In the data rows, the value 500 means zero.
Here are some numbered points:
320 282 663 403 799 686 260 374 739 484 487 744 795 650 605 333 0
489 551 433 487 553 511 460 434 549 488 587 580 575 541 542 485 1
615 606 295 499 443 482 641 479 292 316 411 428 360 591 556 550 2
361 479 919 523 539 593 351 576 316 744 505 438 488 424 332 351 3
520 613 446 434 302 348 609 708 438 237 589 466 614 217 593 627 4
517 440 706 491 423 472 432 476 276 525 411 462 429 498 414 434 5
475 454 641 409 496 418 426 515 511 569 639 459 503 311 515 448 6
611 559 648 588 335 694 552 582 186 471 473 544 293 663 546 582 7
645 599 364 544 542 488 554 420 403 378 521 538 431 735 517 652 8
547 572 363 570 509 592 592 592 469 477 500 560 480 725 540 611 9
572 579 654 445 317 469 574 586 221 475 512 451 299 452 553 587 10
441 560 306 564 482 512 522 455 496 496 508 478 512 513 342 587 11
433 499 646 359 390 398 498 566 293 484 538 376 389 440 445 470 12
481 432 546 436 517 237 414 309 501 370 493 488 422 216 541 500 13
421 341 717 444 771 381 319 379 720 598 580 536 631 258 668 614 14
341 423 999 643 614 657 292 494 351 938 492 648 576 558 352 368 15
593 628 417 521 235 372 649 624 422 343 497 433 472 166 596 609 16
332 382 476 359 513 308 394 314 476 348 513 480 523 287 452 338 17
408 344 476 402 576 446 396 323 584 425 388 461 517 444 406 423 18
614 659 404 599 424 574 608 494 346 333 520 503 386 794 469 696 19
597 710 419 468 263 372 742 771 267 316 544 390 447 373 606 600 20
703 901 495 500 213 582 948 910 148 320 728 381 374 876 773 763 21
451 394 622 488 460 435 392 416 360 446 298 455 456 524 385 403 22
464 318 487 486 555 687 419 471 631 444 350 506 618 613 447 508 23
515 566 581 400 344 410 543 618 243 402 526 425 354 651 490 503 24
478 540 291 491 426 379 592 536 443 541 460 436 436 283 512 439 25
399 393 464 443 481 445 398 339 457 410 338 467 486 516 349 480 26
367 437 333 372 464 309 455 402 458 445 484 454 485 222 475 381 27
528 567 381 462 557 525 455 420 556 474 605 523 563 509 560 454 28
486 679 267 506 335 438 736 620 361 350 579 378 343 421 565 542 29
677 444 626 428 550 351 435 256 540 460 369 484 346 458 478 523 30
553 413 167 533 602 636 514 571 627 619 553 443 476 687 434 528 31
542 468 715 537 407 488 463 503 251 535 387 503 406 571 430 476 32
561 442 411 492 441 338 434 330 557 384 381 477 355 328 511 495 33
311 429 944 626 580 546 415 398 379 776 441 574 597 532 286 450 34
550 739 298 472 310 396 793 652 293 251 568 376 323 459 626 608 35
336 254 438 395 614 385 372 455 647 508 462 600 615 323 627 311 36
454 308 799 443 822 326 268 370 764 640 629 540 635 186 760 632 37
728 351 888 554 579 540 334 319 564 706 522 514 511 655 503 347 38
415 267 713 480 693 653 303 293 672 533 406 579 664 606 474 367 39
472 522 389 367 364 355 542 399 372 293 438 378 380 299 472 475 40
605 760 380 474 238 357 810 828 292 300 585 377 477 295 644 625 41
547 665 507 384 826 624 353 552 941 615 826 807 819 890 863 498 42
488 574 671 350 596 503 336 450 538 503 659 544 573 541 437 393 43
587 469 492 494 400 508 490 383 474 332 299 429 425 442 470 503 44
439 416 340 542 505 351 604 741 574 795 447 533 548 297 584 302 45
649 759 664 500 424 708 534 675 475 499 805 457 456 769 428 638 46
366 297 634 366 582 414 293 267 545 464 438 522 586 361 470 284 47
558 527 529 517 405 461 451 481 288 346 313 489 395 594 431 523 48
359 381 547 404 571 448 344 318 495 381 434 516 569 453 428 392 49
393 391 181 449 507 460 489 584 636 638 404 459 527 431 433 385 50
656 623 661 568 326 491 504 666  96 485 382 517 311 799 513 544 51
336 490 507 498 610 445 521 389 581 516 488 546 614 495 443 560 52
533 546 440 378 493 455 460 594 627 425 671 521 565 465 635 449 53
372 397 515 381 490 334 404 374 467 332 558 463 481 285 505 381 54
396 490 346 438 668 429 377 629 668 646 574 646 682 519 755 396 55
319 240 585 383 685 576 279 354 670 441 429 625 689 511 537 295 56
504 559 474 432 337 435 616 667 336 453 537 432 361 606 539 504 57
499 404 208 527 562 540 543 618 681 659 527 428 554 538 408 406 58
444 379 399 464 482 345 413 407 582 469 390 461 479 351 505 398 59
315 496 870 556 519 548 304 514 272 698 447 547 486 499 321 405 60
515 452 523 427 471 313 441 336 465 347 463 462 400 275 533 507 61
379 418 330 427 497 367 440 449 510 501 488 483 523 323 472 327 62
624 408 481 492 434 645 419 275 490 319 404 491 438 697 405 434 63
433 502 528 395 385 379 512 479 326 396 467 374 386 405 453 467 64
395 301 255 493 578 536 528 646 747 691 354 541 589 427 553 289 65
730 406 837 511 551 493 408 387 502 656 495 473 427 618 507 440 66
453 503 473 504 419 378 542 684 585 523 604 464 599 242 646 472 67
372 438 371 402 525 395 407 423 526 468 543 515 540 381 493 313 68
311 551 564 546 746 744 624 423 667 631 614 663 740 711 421 689 69
402 437 398 409 485 398 458 422 471 367 539 427 450 354 431 447 70
465 523 354 599 460 404 613 635 525 595 493 457 460 357 565 463 71
656 625 540 350 227 518 629 592 186 362 455 401 264 404 613 645 72
358 281 290 580 632 501 596 809 782 862 385 615 651 372 699 305 73
596 402 482 649 455 460 526 486 631 553 315 534 423 539 529 502 74
569 542 426 384 540 492 425 615 724 459 717 564 630 476 678 432 75
606 578 347 502 513 426 608 408 378 368 431 446 367 505 557 547 76
462 444 506 419 471 238 437 321 466 326 493 469 397 214 517 488 77
566 388 388 500 516 522 475 521 708 586 475 425 551 511 432 422 78
410 412 510 447 555 297 415 404 540 461 528 500 506 190 570 460 79
345 489 257 566 676 593 538 778 710 832 531 638 688 578 554 605 80
587 379 255 521 465 569 504 522 713 573 416 391 503 616 369 367 81
577 645 999 659 384 663 656 945  69 943 666 533 324 778 616 657 82
534 478 444 449 567 544 384 395 622 496 579 552 587 556 560 388 83
362 407 325 429 490 346 421 426 489 487 455 461 505 315 399 398 84
318 547 539 546 746 746 652 441 661 637 633 665 736 723 410 714 85
557 484 386 460 378 407 484 299 475 341 375 451 364 362 482 538 86
693 790 322 608 546 590 876 796 264 534 497 398 508 414 733 674 87
697 660 258 557 500 589 712 523 407 482 449 381 488 432 612 594 88
356 391 435 365 496 328 409 333 485 370 472 455 508 326 438 352 89
481 549 548 390 346 401 563 547 313 370 544 406 360 543 480 502 90
445 441 598 365 526 353 412 363 483 429 499 494 509 407 462 428 91
478 609 322 550 337 538 662 558 429 366 633 384 385 495 493 482 92
453 632 612 430 468 540 520 513 378 427 558 455 459 611 365 559 93
487 584 539 399 319 440 602 606 288 363 571 406 344 610 502 522 94
491 522 473 383 343 433 534 486 286 300 386 403 364 426 490 506 95
484 395 349 491 444 310 450 444 595 491 372 443 440 334 525 419 96
325 453 290 515 613 667 576 577 671 629 445 555 627 540 382 666 97
New points follow, each followed by the numbers of its five nearest points above, nearest first.
601 517 637 574 337 632 520 493 342 456 475 557 391 701 505 538 7 32 48 93 24
398 428 432 481 555 334 400 447 605 401 532 521 580 258 651 504 79 59 54 68 13
440 524 359 478 473 394 529 460 466 511 507 428 460 320 461 479 25 70 84 62 27
768 661 225 537 495 706 760 556 402 394 444 383 495 485 633 633 88 2 87 76 9
630 483 631 629 348 700 487 435 334 452 411 592 343 788 483 515 7 32 63 48 51
607 449 189 588 572 547 609 627 669 682 519 372 554 523 444 437 58 31 81 78 50
318 214 463 468 737 284 383 502 814 553 462 640 600 303 821 454 36 14 55 37 79
724 881 462 636 470 856 604 715 680 440 831 518 640 766 440 828 46 9 19 85 8
333 548 266 586 660 605 588 698 678 748 565 633 680 636 502 670 80 97 85 69 31
558 544 455 657 446 489 635 611 594 624 456 443 452 367 520 520 71 74 25 67 78
785 806 662 491 465 770 496 630 593 502 809 523 535 686 460 751 46 93 9 19 8
437 515 389 490 512 495 557 373 495 434 396 476 538 508 309 641 11 26 52 44 70
339 291 297 564 630 511 581 736 767 787 380 607 643 380 651 357 73 65 45 80 50
686 287 639 517 805 518 381 321 902 539 297 568 543 494 616 479 39 14 23 56 74
748 252 668 504 873 612 370 273 957 592 236 580 514 617 570 433 39 38 23 56 0
485 483 656 398 480 388 430 514 542 477 659 482 563 282 520 466 6 91 79 54 67
679 719 694 474 555 777 418 622 659 532 824 566 628 707 451 655 46 43 1 75 93
641 935 409 808 443 914 768 706 572 644 775 487 577 759 496 876 46 9 19 87 85
399 499 684 523 645 599 470 351 590 562 484 527 637 595 390 477 52 39 43 1 23
621 615 640 520 318 452 522 642 133 462 416 492 319 704 518 550 51 24 7 10 32
630 617 472 372 240 478 622 528 245 292 425 407 264 368 593 617 72 95 10 90 94
420 580 342 445 336 368 623 471 376 324 519 378 367 388 495 492 40 95 64 29 92
505 318 531 473 659 459 410 440 759 523 409 557 559 427 637 388 36 83 78 59 18
526 645 556 483 433 483 534 517 317 383 505 494 444 724 396 605 93 24 19 48 94
489 566 340 622 448 533 583 631 520 676 580 474 473 389 497 487 71 25 11 58 67
457 604 331 503 328 460 650 517 410 351 592 372 374 432 497 481 92 29 90 57 25
332 452 431 553 607 570 467 446 594 587 424 566 623 560 399 549 52 97 23 1 11
464 486 465 388 377 439 496 455 311 293 353 404 379 427 456 472 95 64 40 44 48
778 407 637 496 696 360 390 255 767 423 327 524 356 461 510 508 30 33 74 18 66
418 474 387 426 448 436 443 423 479 434 479 426 481 455 364 465 70 26 84 62 11
525 580 292 561 472 377 628 442 413 412 462 420 402 441 577 517 76 25 2 92 29
390 472 676 359 428 388 466 566 320 518 563 370 424 453 410 432 12 64 5 90 6
377 370 502 471 567 264 406 430 663 482 500 521 527 256 712 448 79 36 59 13 96
759 917 522 629 476 887 605 712 674 392 900 531 643 785 456 839 46 19 9 85 8
338 450 303 483 572 577 548 532 620 583 451 524 589 470 401 604 97 11 52 50 58
386 438 376 376 446 299 450 390 459 409 497 432 465 253 475 398 27 89 70 84 54
565 565 231 600 526 447 619 399 385 456 476 421 378 552 507 564 76 2 8 11 88
340 572 545 491 585 473 533 304 493 456 507 508 599 544 318 600 52 11 93 26 1
393 448 999 638 559 622 333 522 306 855 456 628 525 595 380 400 15 34 60 3 38
662 731 416 696 487 695 657 570 428 359 647 426 358 779 549 699 19 9 8 46 92
457 567 272 576 436 547 554 462 522 513 604 474 475 430 407 488 11 92 28 25 1
628 393 399 621 470 423 524 506 716 546 315 484 431 448 562 473 74 78 96 59 33
361 517 290 576 623 553 592 711 657 761 544 610 649 563 529 584 80 97 58 55 31
493 523 435 464 497 474 475 586 617 565 635 527 566 418 617 450 53 75 28 1 67
417 497 569 374 375 296 493 471 368 380 551 418 378 280 449 490 64 40 12 61 77
576 559 394 421 444 484 540 679 620 416 685 470 608 386 574 477 53 75 67 28 1
438 401 451 506 545 369 542 655 566 758 480 519 525 272 575 333 45 71 67 62 65
627 628 582 573 334 513 549 647 167 449 442 485 319 754 517 539 51 7 24 57 94
706 716 881 338 744 700 246 515 892 704 885 701 703 866 659 565 42 43 75 46 38
468 481 456 442 468 440 432 406 442 323 443 459 470 532 413 490 26 70 44 91 64
707 829 354 588 549 623 857 728 263 466 533 406 510 454 736 688 87 88 20 35 41
672 557 545 452 450 347 534 449 465 363 487 512 469 203 590 657 61 13 16 77 33
485 554 451 430 363 322 547 620 474 272 565 473 579 214 601 574 4 16 67 40 61
468 541 475 507 545 516 436 457 528 534 583 551 557 544 495 454 1 28 83 52 43
435 458 722 423 533 435 425 438 481 555 613 453 517 344 444 464 6 91 43 79 12
386 406 451 478 526 656 467 497 573 402 441 486 593 604 441 502 23 1 52 83 78
749 907 512 634 465 864 603 697 642 386 852 519 629 805 443 861 46 19 9 8 85
468 559 428 491 422 522 552 501 462 323 635 433 450 476 414 446 92 70 90 93 11
717 419 488 528 412 721 429 268 497 310 402 507 417 786 422 442 63 44 8 48 23
595 614 397 757 682 579 719 813 502 855 629 431 447 404 505 547 71 45 80 87 58
390 209 473 498 638 768 346 420 740 471 294 508 650 706 369 431 23 39 56 18 78
692 364 494 620 589 398 492 438 799 493 252 512 433 485 585 461 74 78 96 30 33
556 533 452 389 495 497 444 593 613 436 633 524 564 465 631 451 53 75 28 1 83
457 424 708 384 494 390 407 475 465 548 632 430 476 266 468 441 6 91 79 54 12
437 477 499 533 520 422 515 374 524 414 384 512 555 475 464 620 52 26 44 11 18
507 611 269 615 398 594 649 531 448 444 625 400 396 542 485 535 92 29 11 9 88
593 425 520 600 434 441 521 562 568 589 367 481 404 485 547 495 74 71 78 96 44
506 488 384 420 418 565 467 384 435 341 386 450 433 548 481 466 44 26 86 63 48
507 649 330 546 327 537 702 602 392 321 639 382 381 532 532 519 92 29 35 57 94
460 541 614 358 570 472 360 430 521 473 626 521 553 487 427 384 43 91 6 83 1
428 437 810 364 432 439 447 552 326 615 582 385 423 399 383 442 12 5 6 3 32
423 440 295 465 481 393 486 544 540 594 524 495 520 318 539 338 62 68 25 84 50
324 352 809 448 626 457 254 331 486 620 511 486 628 458 386 270 47 49 39 34 60
549 563 779 582 425 536 436 608 226 606 413 539 413 683 437 489 32 5 51 7 60
607 593 379 503 376 427 627 532 267 234 465 443 315 668 537 542 2 94 76 57 19
302 452 930 723 591 679 485 387 422 747 351 684 577 695 295 510 34 15 60 3 32
546 467 495 612 557 497 569 610 519 765 501 430 529 399 467 416 71 78 45 58 6
408 448 674 398 525 474 449 642 440 707 602 475 518 473 482 442 6 12 43 3 5
553 471 430 463 480 378 412 358 589 395 456 508 415 384 545 479 33 59 61 86 96
428 512 293 486 417 384 559 552 449 513 477 420 433 307 428 418 25 71 84 62 70
786 939 574 608 426 886 656 785 633 440 924 504 646 817 482 868 46 19 9 21 85
617 565 186 551 711 689 620 585 571 645 669 392 574 622 536 521 31 58 9 28 88
480 489 659 402 469 378 446 527 523 482 647 479 566 250 508 496 6 79 91 67 54
